The rows below come in pairs that one turn or mirror swaps. Which row does each named row swap with?
The rows were stretched afterwards, more along some directions than others.
q402: 26 1 -36 -26 11 -36 9 37 -18 -11 -14 6 -11 17 27 -43
q944: 13 41 51 53 -30 -21 40 55 15 -2 -8 -26 4 8 18 -15
q121: -38 37 15 30 -24 6 5 53 11 15 11 18 -4 -15 2 26
q856: 10 -15 -42 -35 16 -29 -9 17 -27 1 -11 25 -22 19 36 -37
q39: 34 -19 -25 -6 -20 -17 -7 -1 60 -16 2 -5 6 3 -29 -7
q31: 30 -6 -39 -2 21 -44 15 37 -26 9 -27 6 -6 20 38 -37
q865: 59 -45 -28 -19 -13 -7 30 10 36 -18 33 2 20 3 10 -6
q790: 58 -50 -27 -13 -15 6 27 5 40 -16 30 4 15 1 2 0
q188: 23 -4 -33 -13 -2 -66 15 43 -24 -4 -8 6 -7 17 48 -38
q536: 25 8 -24 -10 -19 -20 -8 0 55 -17 3 -12 10 -1 -32 -14
q249: 23 36 43 53 -21 -15 39 58 20 -5 -12 -19 13 15 19 4
q772: 33 -10 -25 -9 -23 -19 -8 0 56 -14 3 -3 3 -13 -37 -8
q875: -12 5 -2 15 -18 11 3 3 36 -31 -17 3 -41 0 -13 -19
q607: 2 13 31 -11 -35 4 11 11 22 -5 8 -17 -21 -29 33 -18
q576: -17 -1 11 14 -31 12 -9 0 42 -19 -21 -3 -36 -11 -14 -14
q675: -20 5 2 5 -24 24 -18 -10 47 -20 -13 -3 -37 -4 -16 -10
q131: 34 -25 3 6 -21 -21 37 2 16 -13 4 -25 -33 2 15 -38
q638: 47 -31 -10 14 -2 -13 39 27 4 -24 -17 -14 53 37 20 -24
q835: 7 -13 -32 -18 12 -36 -8 31 -32 14 -13 9 0 19 42 -33
q938: 15 -3 26 -15 -31 -6 10 7 18 -7 16 -20 -16 -22 40 -27
q421: -21 10 16 24 -19 23 0 8 41 -18 -17 -4 -34 -4 -21 -4
q191: -33 35 16 37 -29 7 3 65 10 24 -10 11 0 -21 7 45
q134: 21 -15 -37 -32 9 -57 18 28 -21 -14 -5 8 4 23 49 -54
q832: 45 -33 -4 23 -7 -11 44 36 10 -20 -22 -29 50 36 19 -26
q537: 37 -12 -2 21 -10 -22 42 33 -5 -22 -24 -23 42 30 17 -34
q920: -41 28 12 26 -37 13 -11 43 7 35 -15 12 10 -21 5 49
q349: -29 53 16 27 -24 22 -5 62 17 22 -6 6 -4 -26 -22 33
q390: 24 -8 -25 -10 -21 -14 -5 -4 60 -16 6 -14 -3 6 -35 -18
q323: 23 -33 -17 -14 -12 -38 -1 38 -17 18 -20 0 -5 27 63 -22
q892: 15 41 53 60 -32 -19 35 58 23 3 -2 -34 7 8 17 -8
q472: -26 36 4 47 -12 19 3 57 3 39 -21 5 8 -21 -16 36
q964: -31 23 16 38 -18 10 9 71 6 41 -11 5 -1 -14 -6 34
q983: 23 -19 3 -3 -18 36 -6 -6 51 5 2 -17 29 -16 -3 40
q154: -37 32 5 12 -20 21 -12 46 12 36 -6 14 -2 -24 -21 35
q735: -30 18 30 43 -50 15 -7 65 17 52 -4 -3 5 -16 1 51
q177: 50 -49 -8 -7 -21 6 36 20 43 -10 27 -8 23 -5 6 7
q199: 12 10 30 -14 -35 3 9 8 28 -2 4 -23 -19 -31 30 -21
q98: -6 -9 0 5 -19 15 -8 -2 39 -24 -23 9 -40 -15 -11 -9
q688: 28 -18 -37 -14 0 -62 14 28 -23 -1 -10 21 -22 30 59 -29
q654: 29 -12 -29 -14 -8 -20 -4 -5 43 -20 0 -15 14 10 -29 -26

q131 is swapped with -> q983
q675 is swapped with -> q390
q199 is swapped with -> q790
q865 is swapped with -> q607

